In the data rows, the value 128 means zero.
Here are some points:
[140 141 134 127 117 118 106  99 112 109 106  98 106 101 100 120 120 108
 118 133 123 121 115]
[123 131 124 122 123 131 123 119 112 123 124 126 124 131 136 134 137 130
 134 132 124 128 126]
[143 184 186 175 161 171 198 186 178 166 149 157 135 130 136 114 132 129
 108 129 176 156 132]
[115 101 111 107 125 111  96  82  85  89 100  95 121 111  90 117 150 149
 148 142 131 127 126]
[123 132 123 128 116 111 115 124 116 139 141 130 129 150 147 145 158 161
 154 159 146 137 130]
[141 120  96  95 101 112 100 101 212 214 211 193 215 196 189 186 166 186
 168 154 156 139 134]
[145 130 123 203 188 183 162 144 143 139 224 205 211 194 200 194 176 180
 170 158 148 149 131]
[126 125 127 121 123 117 113 123 114 117 112 118 121 117 120 115 112 116
 134 133 130 126 125]
[123 115 106 158 157 140 135 151 132 169 151 144 130 151 148 152 147 139
 139 152 142 148 135]
[119 102 100 105  92 114 105  92  99 116 106 130 116 115  97 124 133 156
 156 140 154 138 132]
[133 127 117 120 136 138 138 143 140 134 127 124 135 132 126 125 128 123
 122 118 134 133 131]
[110 133 134 116 104  74  69 110  84  91  66  49  55  43  75  85  71  97
 119 121 167 156 136]
[126 133 130 150 162 152 175 167 162 162 152 148 145 140 148 139 143 136
 128 128 134 128 132]
[133 120 150 137 122 161 156 141 140 129 169 182 174 154 144 163 161 147
 144 128 121 110 132]
[123 118 121 121 128 122 123 128 131 126 141 136 126 127 121 112 119 119
 127 124 113 110 119]
[121 108 117 120 146 140 124 145 133 139 132 164 155 138 121 116 114 107
 111 102 109  95 129]
[171 163 178 154 135 113 178 169 202 199 208 202 201 191 171 159 135 182
 180 161 142 127 138]
[125 125 117 126 129 124 117 120 134 136 127 125 122 132 123 124 120 127
 124 133 138 139 129]
[126 128 116 121 129 132 123 118 110 116 104 115 106  96  93  88  98  93
  88  93 139 132 132]
[134 117 155 208 200 193 202 204 204 203 181 160 141 172 171 222 202 180
 163 145 135 139 138]
[126 170 168 155 162 154 138 131 133 132 123 132 134 140 144 139 130 111
 111 129 117 147 133]
[138 141 144 134 133 130 120 115 109 117 112 104 117 128 125 129 121 119
 132 129 131 127 129]
[192 177 171 163 205 199 192 201 193 189 192 184 207 193 187 198 183 188
 190 175 160 150 132]
[135 131 120 107 108 106 114 108  94 117 107 108 106 113 115 103  96  92
  86  75  81  78 123]
[128 126 119 121 117 119 116 125 125 118 117 113 108 111 111 118 121 117
 125 126 119 120 129]
[117 109 146 147 158 161 144 148 174 187 172 167 152 166 146 128 106  96
  80  89 112 136 131]
[117 107 127 145 131 125 102 109 142 125 124 111 100 100  91  87  86 110
 109 116 106 137 128]
[101  80 105 180 172 164 151 186 168 188 174 149 133 109  98 102 105  85
  72  68  56 147 136]
[140 120 114 133 120 109  96  87 141 161 206 204 192 173 213 195 180 164
 169 146 142 149 136]
[124 116 104  98 101  98 119 112 119 112 109 121 122 115 117 105  97  93
 107 113 103 118 116]
[125 119 120 115 114 113 109 101 102 102 100 111 111 125 142 137 133 126
 120 134 126 135 129]
Here are 12 more points, each followed by its number:
[125 123 113 114 134 127 117 118 124 121 146 141 140 136 131 124 125 125
 117 112 115 116 117] 0
[136 138 134 130 134 128 118 122 117 120 125 117 120 130 119 114 112 112
 132 138 135 133 126] 1
[138 135 113 100  86  85  91  71  70  66  89  78  72  64  60  50  71  57
  45 125 108 134 132] 2
[117 119 100  92  79  82  60  56  52  85  67  64  49  65  92 123 116 103
 151 155 136 136 126] 3
[126 122 117 111 110 107 104 103 111 110 112 107 121 132 133 130 136 129
 127 133 129 122 122] 4
[148 136 127 137 136 123 118 106 128 136 142 140 149 156 149 145 144 134
 130 123 140 136 121] 5
[126 127 134 140 141 147 151 148 136 134 121 114 114 116 112 118 108 103
  89  81 102 114 120] 6
[149 141 117 110 144 130 127 115 118 106  83  85 113 103 106  83  58  34
  22   0  63  43 138] 7
[121 123 117 113 114 106 103 112 115 107 100  98 126 123 122 135 139 132
 126 140 130 133 130] 8
[109 102 113 134 115 109 131 131 121 107 106 118 110  94  72 147 162 141
 135 140 124 129 132] 9
[111  94 111 119 134 128 107 139 132 117 113 110 108 110 214 203 192 184
 183 169 153 148 134] 10
[135 132 127 141 140 148 150 149 154 141 138 130 124 117 112 102 121 148
 149 143 153 138 134] 11
Which two of these numbered points are nearest to each point below, looking only along the 3 directions in which the first points spread most? Their numbers follow each, nearest first.
[123 125 119 118 116 121 129 142 141 139 162 159 161 157 158 151 149 145
 145 138 134 135 125] > 5 0
[150 149 126 128 129 138 125 116 106  90  86 143 125 143 138 132 115 123
 110  96 145 132 134] > 1 9
[117 104 109 109  89 130 119 141 129 117 104  85  73  68  66  53  33  26
  66 126 156 151 135] > 7 2
[112 107 102  81  75  81  52  41  54  52  30  14  42  91 123 106 133 166
 163 158 169 149 130] > 3 2
[108  98  77  85  69  72  67  59  43  66  62  98  92  97  84  96 104  96
 159 159 139 136 132] > 3 2
[107 116 101 102  93 100  71  70  49  67  60  42  25  70  88 160 143 152
 170 153 128 109 134] > 3 8
[124 122 114 110 110 105 117 111 117 114 114 108 108 100 101 103 103 102
 105 105 118 115 111] > 9 8
[108 102  82  70  79  67  69  81  78  60  45  71  90  90 107 119 157 135
 132 124 149 140 128] > 3 8
[129 133 137 129 133 127 112 103 101  94 104  97  96  81 109 105 121 122
 125 113 102  95 124] > 9 1
[154 177 154 130 104  99 161 132 136 108  95 125 129 159 182 154 180 255
 251 225 197 172 140] > 10 5
[112 108 105 142 224 205 198 182 159 147 129 116  99  80  60  73  76  88
  83  79 129 107 132] > 6 7
[127 121 123 110 121 111 105 127 131 131 156 179 168 153 143 153 159 149
 150 152 158 145 129] > 5 10
[119 123 131 127 127 126 115 127 142 154 157 153 145 130 135 128 125 123
 115 102  90 121 127] > 0 5
[167 167 157 153 152 145 134 117  93 165 152 159 151 153 193 186 207 203
 185 182 161 149 131] > 10 5
[124 121 121 134 137 131 121 113 112 105  96  93  86  89  88  84 134 126
 116 122 120 124 131] > 9 1
[118 130 170 169 159 161 156 144 141 144 134 132 153 151 141 132 127 118
 127 124 129 128 129] > 11 5
[124 124 116 152 157 149 138 138 135 146 139 139 131 122 120 109 111 111
 107 102  92  95 129] > 6 0
[121 123 114 119 129 124 140 141 134 131 141 138 147 149 143 137 138 133
 139 131 126 138 127] > 5 0
[118 120  96 106 113  94  86  90  82  72  59  45  76  85  66  65  68  55
  44 129 132 118 128] > 2 3
[123 116  93  91  78  71  53  35  50  32  53  32  50  66  56  57  72  49
  27  13   1  22 130] > 2 7
[147 144 129 124 122 127 107  94  82  90  99 127 117 119 141 142 135 123
 123 127 121 114 128] > 8 4
[108  93 101 111 129 136 114  93  82  76  56  38  18  17   8  16  38  86
  72  95 119 108 136] > 2 7
[116 112 115 113  99 131 141 126 118 106 177 182 173 168 200 182 201 196
 184 172 155 141 126] > 10 5
[106 105 116  92  96  73  39  75  45  23  38  22  53  95  92 145 245 215
 201 183 152 144 146] > 3 8
[126 125 121 113 121 134 126 123 124 122 137 135 137 133 127 127 121 121
 117 120 123 131 128] > 0 1
[105 125 150 125 107  94  79 162 170 162 145 146 125 117 123 114 116 195
 173 180 154 135 135] > 5 10
[109  97  89  92  70  58  56  54  75  73 111 108  94  99  88  91  77 152
 137 140 140 121 137] > 3 4
[131 120 117 108  96  96  85  79  68  60  56  79 104 102  93  87 101 122
 124 113 105 121 133] > 3 2
[122 124 134 131 118 122 114 119 138 126 193 185 173 170 175 163 153 139
 132 125 133 127 122] > 5 0
[148 141 134 124 119 107  94  90  78  81  74  62  64 101 110  93 113 105
 133 129 115 107 121] > 3 9
[140 144 133 115  96  92 113 142 131 103 105  85 103 121 125 142 124 126
 173 168 157 164 141] > 8 9
[111 151 181 163 178 170 152 143 134 120 121 138 142 150 147 132 116 139
 143 128 148 132 130] > 11 5
[117  98  93  77 112 119 118 111 106 160 149 172 167 164 149 219 206 188
 174 162 148 131 121] > 10 5
[125 106 151 152 143 153 139 166 184 202 208 188 176 158 134 127 156 186
 192 174 172 151 132] > 5 10
[135 130 103 135 114  96 115 106  80  74  59  54  44  23   0  50  28 104
 124 110 147 159 138] > 2 3
[127 147 140 160 146 152 139 135 135 130 116 113 104 118 110 106 104  91
  84 108 150 135 121] > 6 1
[117 138 126 120 108  83  73  81  71  65 100 102 107 110  89  78  67  96
  84  88  90 136 131] > 2 3
[133 173 187 177 169 162 173 174 162 159 154 149 142 135 133 126 129 134
 139 139 134 140 128] > 11 5
[110 109 111 101 133 124 128 119 117 123 111 168 205 200 189 169 190 184
 168 164 149 145 133] > 10 5
[136 135 127 124 128 138 128 121 123 118 133 129 121 116 114 109 104 102
 111 119 120 123 118] > 1 0
[135 143 122 107  93 114 102 109  88 104 111 101 103  87  86 157 141 145
 157 134 151 135 132] > 8 4
[112 112 118 113 112  99  97 112 100  97  83  84  92  82 120 146 155 145
 132 162 149 135 118] > 8 9
[116 113 119 112 100 108 105 103  90  81 108 104 140 147 136 137 137 119
 120 111 121 121 130] > 4 8
